Each named turn below is shown by a few rows before and after it. Which turns, in which order, take the first row of each later pair to the second? The first pair is answered.
k_496:
[ 17 -14  13  35 -53   9  53   6  14 -23  -8   9 -14  23  -7  -7  31  -6
 -23 -17  50  24  -6 -28 -15  50 -10 -19 -18  23] |-> [  3  -6  -4  54 -51  17  28  -3   3 -18  -4  32   9  24 -25  16  27  27
 -18 -33  24  25  19 -15 -36  25   8 -28 -32  25]
[-17   0  -7 -23  25   2  -8  33  13  -6  15 -53 -13 -20  14 -23  21 -34
 -20  -4 -15   1 -10 -13 -16 -24  10 -20 -16   2] |-> [-12  17 -22   2  33  18 -25  23   9  -9  29 -30  -4 -22   8  -9  10   2
 -12  -8 -19 -13  16 -17 -19 -45  25 -14 -23  -9]
[-35 -23  -5  -7  12 -15 -54   2   3  15  -7 -13  26 -37  -9  24  39   9
 -15 -42 -70  11  11  31 -21 -32  17 -41 -23  32] |-> [ 29  28  -5  16  40  13 -25 -17  25  -6  35  -8 -25 -42  44 -14   5  20
   4  15  30 -61  26 -36  53 -15   5  14   8 -26]
k_2:
[ 18  11  19  -5  12  13 -19 -11  -3   5  14   0 -16 -18  17 -17  -6  -3
   2   2   7  -8 -10  -7  24   1  25   2   6  -5] |-> [  8   8  22   9   0  15 -21 -17 -19   0  -4  27   4  -5   3  -4 -12  11
  10 -14   3   6  -2  -2   6  -3  34   7   1  -1]
[  8   3  40  -9 -23  -6  38  -2 -25 -17 -38  91  37  16   6  17 -25  31
  23  17  58  14  -3   7  10  14  -1  26  15 -21] |-> [ 37  11  35 -44   7 -18  35   9  16   2   5  14 -10 -29  45 -17  -2   0
  13  48  67 -28 -27  -1  52  18 -13  16  21 -30]
[ 25   8  -5   4 -18  13  -5 -28 -39 -28 -17  24  -2   4   7 -14  -1  23
  -4 -13   5 -10  35 -22  -8  24   5   5   4  -3] |-> [ 38  12 -13 -10 -12  14   9 -18 -25 -20  -1   1 -20  -8  20 -28   4  14
  -5   7  10 -24  27 -28  11  27  -7   7  12  -9]
[ -4   8  -6   9   6  12   5   6 -15  -4   2  18  27  -4  -3   7  -3  21
  18   7  17  15  11  -3   0  11   1  -3  -4   8] |-> [  6  10 -11  -6  18   5   6  13  -1   6  18  -9  11 -17  10  -6   5  12
  14  23  20   0   4 -11  17  12  -5  -6  -3   4]
k_722:
[ 12   7   8 -19  17  -8   4  -4   9   2   9   5 -19  -8  30 -19  -6 -11
   9  21  29  -9 -14 -15  31   2 -17  26  13 -17] |-> [ 19   4   8   7   9   5   4 -10  11  -7   1   1 -21  -2  22 -16  -2 -10
  10   8  45 -12  -4 -28  26  11  -6  24  12 -21]
[-64  39  25 -40  -1 -48  11 -11 -17  32 -14  80  52  27  10   4 -40  18
   2  32  -8  29 -28  45  21  -2 -46  29 -32   5] |-> [-14  57 -31  13 -27   3  64   2 -10  35  32  58  26  50  -7 -12 -50  48
  -6  62  29  10   5   4  28   8 -53  22 -25  -7]
[-10  21  -7  24  -3  27 -30 -20  -1 -24   8  53  31  -1 -10  27 -25  47
  24 -15  -3 -13  42 -15  -4 -26  20  13  -8 -21] |-> [-28  21   7  -5   9   7 -39 -19  -4 -16   3  61  41 -14   1  31 -25  38
  25 -10 -20  -7  23   2  -3 -30  15  16 -10 -16]
[ 13 -22  14  46 -14  33 -33 -17   8 -36 -18 -11  -7  -6 -12   8   7  33
  16 -52  49 -46  23 -29 -17 -17  38  11   1  24] |-> [-33 -25  43 -36  19 -19 -63  -9   4 -17 -29  11  17 -42  17  15   8   8
  21 -34 -12 -30 -24  28 -12 -40  20  19  -2  36]
k_650:
[ 42  25  -6  -6  16  12  10  28   9   6  39 -13 -32 -37  12 -22  -7 -20
  -3  33  15 -18  -1 -12  40   0 -10  24  12 -16] |-> [ 27  30  -6 -19  23   6   4  32  -2  11  40  14 -15 -39  16 -13 -19  -8
  -1  44  -7 -11  -6   8  32 -14 -17  26   8 -14]
[ 32  36   3  30  13   6  51  21  11  22  -8  -8 -41  14  -7 -19 -15  -1
  12  19  57  -3   7 -25  13  15  24   0   7  12] |-> [  6  50 -11   3  21  -1  48  35 -10  37   4  41  -4  13  -5   0 -38  23
  19  45  12  12   0   9   2  -9   9   9   0  18]
[-34 -13 -17  12   8   3 -44 -16  -1  12   1  -8  29  -1 -20  40  24  21
  -6 -62 -51  23  21  49 -47 -22  46 -44 -41  36] |-> [ -7 -24 -10  37  -2  17 -36 -24  13  -2  -7 -51  -2   5 -24  23  41   5
 -14 -82 -13   8  30  11 -36  -2  58 -51 -36  30]
[ -9 -15 -14   2 -24  11  -2  14   3  14  -6 -59  -4  -5 -29   0  40 -11
 -22 -27 -35  28   0   5 -27  -5  14 -49 -18  29] |-> [ -6 -13 -24   4 -28  14  11  20  -2  16   3 -52   2   0 -31   0  32  -5
 -24 -18 -39  31   0   7 -28  -7   8 -48 -16  28]
Pairs:
Between the rows of a pair lie two turns.
[-19 -30  -1  26 -14  -2  -6   5 -13 -24 -11   0   7   0 -16 -23  26 -27
  -5 -32  -5   8  13 -29 -34   0 -14   2  -2  44] |-> [-31 -31  -3   5 -12 -13  -4  14 -19 -14  -8  15  17   0 -12 -23  21 -29
  -3 -16 -25  17  -1 -12 -35  -5 -25   4  -3  48]  k_650, k_722
[ 10   0  -2  25  -5  43   4   1  -8  11  14  44   8  -3 -22  26 -25  33
  -9  10 -24  14  44  18   9 -11  20  13   1  -9] |-> [ 13 -17  36  31   5  29 -34 -26  10  -5 -10  10 -13 -23 -13  20   2   8
  -9 -33  -3  -3  44   3  17   1  44   5   0 -12]  k_650, k_650
[-33 -13  26 -12 -27 -17  28  16  -7 -22 -36  -3  -3  45 -16   1  11 -18
 -18 -11   1  39 -33  12  -3  26  -1 -12  -3  26] |-> [-22  36 -25  24  -4  18  13   9 -14 -13  15  41  18  40 -17  19 -23  54
  -4  17 -12   3  12  13   2 -21  13   3 -15  -2]  k_722, k_496
[ 15 -26  16  18  -2 -14 -13  -8  14 -13 -31  -7  -2   6   4  -6  31 -42
   2 -24  35  11  18 -23   2  17 -20  19   3  12] |-> [  6 -30  14  18 -13 -16   1  -1   0 -12 -39  12  13  21  -2   4  23 -37
   2 -21  25  29  14 -11 -10  18 -31  22   2  19]  k_650, k_722
[-30   0  11   8   9 -21 -48 -14  12   0 -13  -5   7 -35   9   5   6  22
   2 -65 -39  -7  18  35 -10 -28  11 -32   1  -9] |-> [-24 -12  20 -13  10 -30 -39  -5  22   2 -17 -34 -10 -45  21 -11  18  -5
  -4 -59 -32  -7  -1  32   7 -14  -2 -32   6  -8]  k_650, k_722
[ -3 -24   9 -24 -34 -35   8  -6 -13 -14 -61   3  15   6  -7  30 -15  27
 -19 -16  11  22  16 -45  17  21  11 -12   5  -4] |-> [ -5   6 -14 -34 -11 -30  -3  -6 -13  -2 -26  31  28  -9   4  36 -31  57
  -9  17  -6   2  24 -33  31  -6   9   2   0 -19]  k_722, k_496
[ 11  23 -40  23   2   8  -6  14   6  18  36  -9  12  -6  -6  16   9  47
  -5   4 -16 -24  29   6 -18 -37  17 -10 -18 -21] |-> [ -9   0 -29   5 -11 -11  -3  26   2  24  16 -24  15  -5 -17  18  28  23
 -15 -12 -44   5  12  27 -40 -30  11 -27 -19   2]  k_496, k_496
[ 12   5  -7 -26  21 -16   4   9  20   7  14  61  11  -9  13  -6 -23  -1
 -14  20  -4  12  -3 -12  10  22 -14  14  15  -7] |-> [  2  -4  14 -22  18 -21 -14  -4  16  -2  -6  67  13  -9  12   1 -21  -4
 -11  -3  -4  15  -2 -11   3  25  -1  16  10  -5]  k_650, k_2
[-27  10   3  18 -12  11  12  -7 -38 -13 -23  80  41  32 -33  30 -23  23
  15 -11 -12  36  15   4 -22  -4  -2  10   5   6] |-> [  7  25 -19 -46  24  -2  41  24   7  24  48   5  -8 -13  17 -16 -11  -5
  -1  65 -10  -5 -23  -2  33  -3 -43   3  19  -8]  k_722, k_2
[-16 -20  -9 -21 -14 -19  23  16 -10   3 -10  -2  10  -4 -17  -4   8 -27
 -10  -3 -29  24 -32  33 -14  -2 -13 -21  -9  18] |-> [-15 -22  -7 -25  -9 -21  17  13  -8   6 -10 -10   7 -13 -14  -5  11 -28
 -13  -4 -31  21 -33  33 -12  -6 -12 -22 -11  14]  k_2, k_2
[  1  -3   3  -5   2  -6   7  -4  15   8   9 -25 -18  -4   9  -9  19 -10
 -15  -1   3   2  -7   0   7   9  -8  -3   0 -10] |-> [  7   9  -3   6   8   4   3  -8  15   5  18 -17 -14  -4  10  -5  11   4
 -12   5  12  -8   2  -8  10   3  -3   3   0 -22]  k_496, k_496
[  6  13  24  28 -15  16  44 -29  10  11  -6  -8  -5  19   6   4  12  -5
 -10  -1  48  28 -20 -21 -29   2   3   5  14 -13] |-> [-22  23  30  -4   3  -6  17 -27  -3  18 -13  30  29   8  14  22   0   3
  -3   7   7  38 -30  11 -38 -23   1  13   8 -12]  k_650, k_650
[ -5 -22  31  22 -12  -3   9  -8 -23  -1 -17  41  37   0 -10  -8 -41  14
 -31 -15 -38  16  39  12  -5   6  -3 -12   8 -31] |-> [-10 -16  32 -19   8 -22   3   1 -14  12  -3  29  32 -21   8 -14 -37  -1
 -32   8 -57   9  19  26   6  -2 -16 -11   8 -31]  k_650, k_722
[-11  -9  -4  -2  33   2 -20  49  -5  21  36 -27   9 -55 -14  11   9  -3
 -22 -23 -11 -10 -13 -20  33   1 -15 -28  -2  -1] |-> [  3   3   3  22  26  16   4  39 -14  -4  27   9   4 -34  -3   3 -16  -1
  -8 -13  43 -17  -6 -49  50  19 -19   7  14 -21]  k_2, k_496
[ 24   2 -30   8  25  -7  -8 -38  13   3  52   3   6 -24  53  19  26 -19
  -4  11  -9 -35  -2  22  29 -45   2 -10 -13   5] |-> [ 23  -8  -8  35  15  -4 -28 -59  13 -18  22   3   7 -15  42  26  38 -23
   2 -30  12 -32  15   9  18 -38  24 -11 -15   6]  k_722, k_722
[ -4  -5   8 -10   7 -18  23  -4 -16  -6 -22  -4  10   8 -11 -10  -5 -25
 -15   7  21   7 -17 -10  12  37   3  20  15 -24] |-> [-17  -1 -11   3   2 -13  10  -6 -27   2 -17  21  36  16 -34  14 -13   5
 -10   2 -13  16   3   9 -12  13  12   9   0 -20]  k_650, k_496
[  5   0  23  29  25 -10 -40 -55   3 -44 -57  29 -13 -10  13 -25   5 -12
   9 -42  58  -8  12 -19  43  39  23  -3   3  -8] |-> [-21  -1  -3 -67  39 -50 -14  -3   5  12 -15  24   6 -30  30 -28   3 -26
  -6  28 -32  21 -42  53  40  18 -29 -21   0  16]  k_496, k_722
[  3  15 -22  40 -22  27 -11   1  -6   4  14  31  23  17 -23  24 -13  39
   9 -13 -19  -1  35   2 -19 -18  13 -12  -9   8] |-> [  2  29 -22 -16  11   1 -16  13   6  26  42  24  20 -14   7  13 -15  27
  10  25 -42 -15   6  21   7 -35 -10  -5  -6   3]  k_2, k_650
[-43 -38  29 -20  -5   0  -1   5  -3  -3 -62  45 -10   6   3  -7 -12  11
  23 -23  -2  23  -5  -4  -2  -7 -17  41  -4  21] |-> [-13 -40   9   9 -25  28  36  14   5  -5 -50  15 -34  25  -7 -22 -11   7
  13 -12  32  20   4 -34   4  13 -18  34   2  21]  k_650, k_650
[ -3 -14  22  25  -3  22  -3 -29  -4 -16 -38  24 -17  21   4  11  29  -3
   5 -22  39  -7   5 -10  25  12   5  13  -3   1] |-> [  5   3  -9  12  -9  31  40  -3 -13   3  -7  46  -8  33   3  10   4  14
   5  28  25   3  -3   5  28   7 -23  20   1   1]  k_2, k_650
